Each row has a name. Each question is about the rows just above it.

[96,102,91,91,169,91,101,100]  P
[64,130,129,114,170,172,129,129]  W
[113,49,47,77,62,62,48,46]  N
[114,55,53,77,101,101,54,53]  B
[147,83,83,54,148,83,84,83]  F
[62,110,110,65,63,62,110,110]  A
[65,116,116,65,72,65,116,116]  M
[72,106,105,107,112,112,105,105]  Z
[49,49,47,49,92,92,48,49]  Y
[17,138,138,146,66,65,138,138]  L
[168,124,124,41,167,169,124,124]  H
Repeated in N:
[62]
Repeated in F:
[83]
The value that H holds more than once:
[124]
Which value appears more than once in W?
[129]
Repeated in P:
[91]

[102,111,103,107,103,100,99,101,106,97,93,85,119,106,106,99,86,93,102,108,76,91,108,97,99,93,106,106,99,85,97] = V
[102,111,103,107,103,100,99,101,93,97,84,85,119,106,106,91,106,126,129,41,116,85,102,117,98,113,113,132,117,61,76] = S
[102,111,103,107,103,100,111,77,93,97,84,85,119,106,106,99,77,93,102,108,76,91,77,97,77,129,124,111,99,91,77] = C
Whose row is [102,111,103,107,103,100,99,101,106,97,93,85,119,106,106,99,86,93,102,108,76,91,108,97,99,93,106,106,99,85,97]?
V
Where do [102,111,103,107,103,100,99,101,93,97,84,85,119,106,106,91,106,126,129,41,116,85,102,117,98,113,113,132,117,61,76] appear?
S
Where do [102,111,103,107,103,100,111,77,93,97,84,85,119,106,106,99,77,93,102,108,76,91,77,97,77,129,124,111,99,91,77] appear?
C

[53,57,145,98,62,119,155,120,105,97,63,63] : Q
[174,79,71,116,29,80,117,135,102,156,151,111] : J
[120,122,137,112,25,123,114,118,163,187,108,116] : U
[127,123,109,54,13,51,60,56,98,123,95,134] : R
[93,58,106,47,52,106,51,123,106,67,106,77] : X
[91,157,157,38,157,136,96,87,112,71,74,54] : E
[84,47,144,119,28,101,76,116,184,99,143,113] : D
Repeated in Q:
[63]
Repeated in E:
[157]
The value that X holds more than once:
[106]

[49,112,99,61,74,108,61,79,98,59,94,116,96,57,76,128,68,22,100,63,103,126,123,149,101,98,95,84,65,99,35,116,87,82,98,99,83,100,72,112,98,101,69,124,32,104,32,26,117,85,95,87,42,66,52] : pufi
[49,112,99,61,74,108,61,79,98,59,94,116,96,57,76,128,68,22,100,63,103,126,123,149,101,98,95,84,65,99,35,116,87,82,98,99,83,100,72,112,98,101,69,124,32,104,93,111,127,116,105,79,96,124,112] : Ret
[88,98,88,179,135,148,106,154,89,99,119,140,110,114,110,119,162,127,76,118,68,134,93,126,64,93,107,106,86,88,120,95,142,107,57,106,102,106,160,77,114,105,133,92,103,122,115,95,96,112,53,123,118,114,135] : buz
[131,63,109,83,96,143,113,134,102,96,137,134,79,107,86,138,133,104,123,130,129,115,63,176,142,63,136,107,147,109,107,112,141,92,126,107,87,134,119,169,161,95,141,147,122,63,129,122,132,138,143,126,97,78,85] : sapu
[81,112,99,158,74,108,61,79,98,59,94,94,96,57,76,128,68,22,100,63,103,126,123,149,101,98,95,84,65,99,35,116,87,82,98,99,83,100,72,112,98,101,69,40,32,104,108,103,53,116,105,79,96,124,112] : kekim
[92,123,94,76,50,99,114,110,49,74,106,84,79,120,88,89,118,116,89,152,83,51,88,91,46,62,126,118,125,94,115,97,117,95,52,95,81,116,98,68,92,65,81,109,98,39,62,74,89,111,64,75,106,70,106] : gad
[49,112,99,61,74,108,61,79,98,59,94,116,96,57,76,128,68,22,100,63,103,126,123,149,101,98,95,84,65,99,35,116,87,82,98,99,83,100,72,112,98,101,69,124,32,104,32,26,117,85,95,87,42,66,52] is in which row?
pufi
Whose row is [131,63,109,83,96,143,113,134,102,96,137,134,79,107,86,138,133,104,123,130,129,115,63,176,142,63,136,107,147,109,107,112,141,92,126,107,87,134,119,169,161,95,141,147,122,63,129,122,132,138,143,126,97,78,85]?
sapu
Which row holds [88,98,88,179,135,148,106,154,89,99,119,140,110,114,110,119,162,127,76,118,68,134,93,126,64,93,107,106,86,88,120,95,142,107,57,106,102,106,160,77,114,105,133,92,103,122,115,95,96,112,53,123,118,114,135]?
buz

[97,100,102,101,102,102,99,97,99,98,102,103,108,97,107,100,100,99,92,95,101,110,99,102,100,104,105,104,101,90,97,101,103,94,102,100,92,97,98,92,104,103,102,104,100,104,95,98,100,104,100,99,101] -> Tolog
[79,99,103,100,84,114,100,110,76,99,101,109,135,80,162,97,90,74,96,94,102,118,109,111,94,126,98,112,100,92,89,117,108,77,115,88,96,81,108,82,97,118,90,103,96,97,80,97,101,121,76,111,97] -> mab
[79,99,103,100,84,114,100,110,76,99,101,109,135,80,162,97,90,74,96,94,102,118,109,111,94,126,98,112,100,92,89,117,109,77,115,88,96,81,108,82,97,118,90,103,96,97,80,97,110,121,115,111,97] -> pipo
[105,100,100,102,110,96,99,92,109,99,102,101,95,104,93,101,105,110,92,97,100,104,96,98,102,94,107,100,101,89,102,95,100,102,96,105,93,104,95,99,106,95,106,104,101,106,103,98,96,95,94,95,102] -> mer
[79,99,103,100,84,114,100,110,76,99,101,109,135,80,162,97,90,74,96,94,102,118,109,111,94,126,98,112,100,92,89,117,108,77,115,88,96,81,108,82,97,118,90,103,96,97,80,97,101,121,76,111,97] is in which row?
mab
The row with [97,100,102,101,102,102,99,97,99,98,102,103,108,97,107,100,100,99,92,95,101,110,99,102,100,104,105,104,101,90,97,101,103,94,102,100,92,97,98,92,104,103,102,104,100,104,95,98,100,104,100,99,101] is
Tolog

[92,102,104,95,138,119,104,80,97,98,117,130,124,81,99,110,96,63,132,72,116] = Kisus
[34,119,31,116,124,113,143,76,119,174,79,147,97,91,57,145,79,25,120,88,93] = Rus
[111,56,43,73,108,76,76,133,81,50,61,143,92,80,107,106,73,67,134,100,59] = Dubar
[89,93,164,148,133,62,59,118,81,185,159,88,135,82,74,93,123,118,166,73,113] = Givum
[92,90,118,109,124,63,111,129,80,79,84,116,82,129,131,103,98,129,80,70,108] = dudo
[60,157,87,88,100,110,110,121,152,83,101,114,88,37,109,55,136,114,74,85,107] = fevi
Repeated in Kisus:
[104]
Whose row is [92,90,118,109,124,63,111,129,80,79,84,116,82,129,131,103,98,129,80,70,108]?
dudo
Where do [111,56,43,73,108,76,76,133,81,50,61,143,92,80,107,106,73,67,134,100,59] appear?
Dubar
Whose row is [89,93,164,148,133,62,59,118,81,185,159,88,135,82,74,93,123,118,166,73,113]?
Givum
Whose row is [60,157,87,88,100,110,110,121,152,83,101,114,88,37,109,55,136,114,74,85,107]?
fevi

[143,85,143,143,143] -> mik
[74,85,68,68,137] -> podot
[170,64,142,142,142] -> Zur
[137,137,47,47,169] -> Bovad
[65,76,105,119,106] -> Kodi
The value that podot holds more than once:
[68]
Which value appears more than once in Zur?
[142]
Repeated in mik:
[143]
Whose row is [137,137,47,47,169]?
Bovad
Where do [65,76,105,119,106] appear?
Kodi
Which row holds [143,85,143,143,143]?
mik

[82,81,123,57,68,82,82] -> pinud
[76,31,65,82,73,57,66] -> baz
[96,81,129,84,86,87,77] -> tef
[92,78,115,160,115,115,115] -> sabev
Which value appears more than once in sabev?
[115]
Which value appears more than once in pinud?
[82]
The row with [76,31,65,82,73,57,66] is
baz

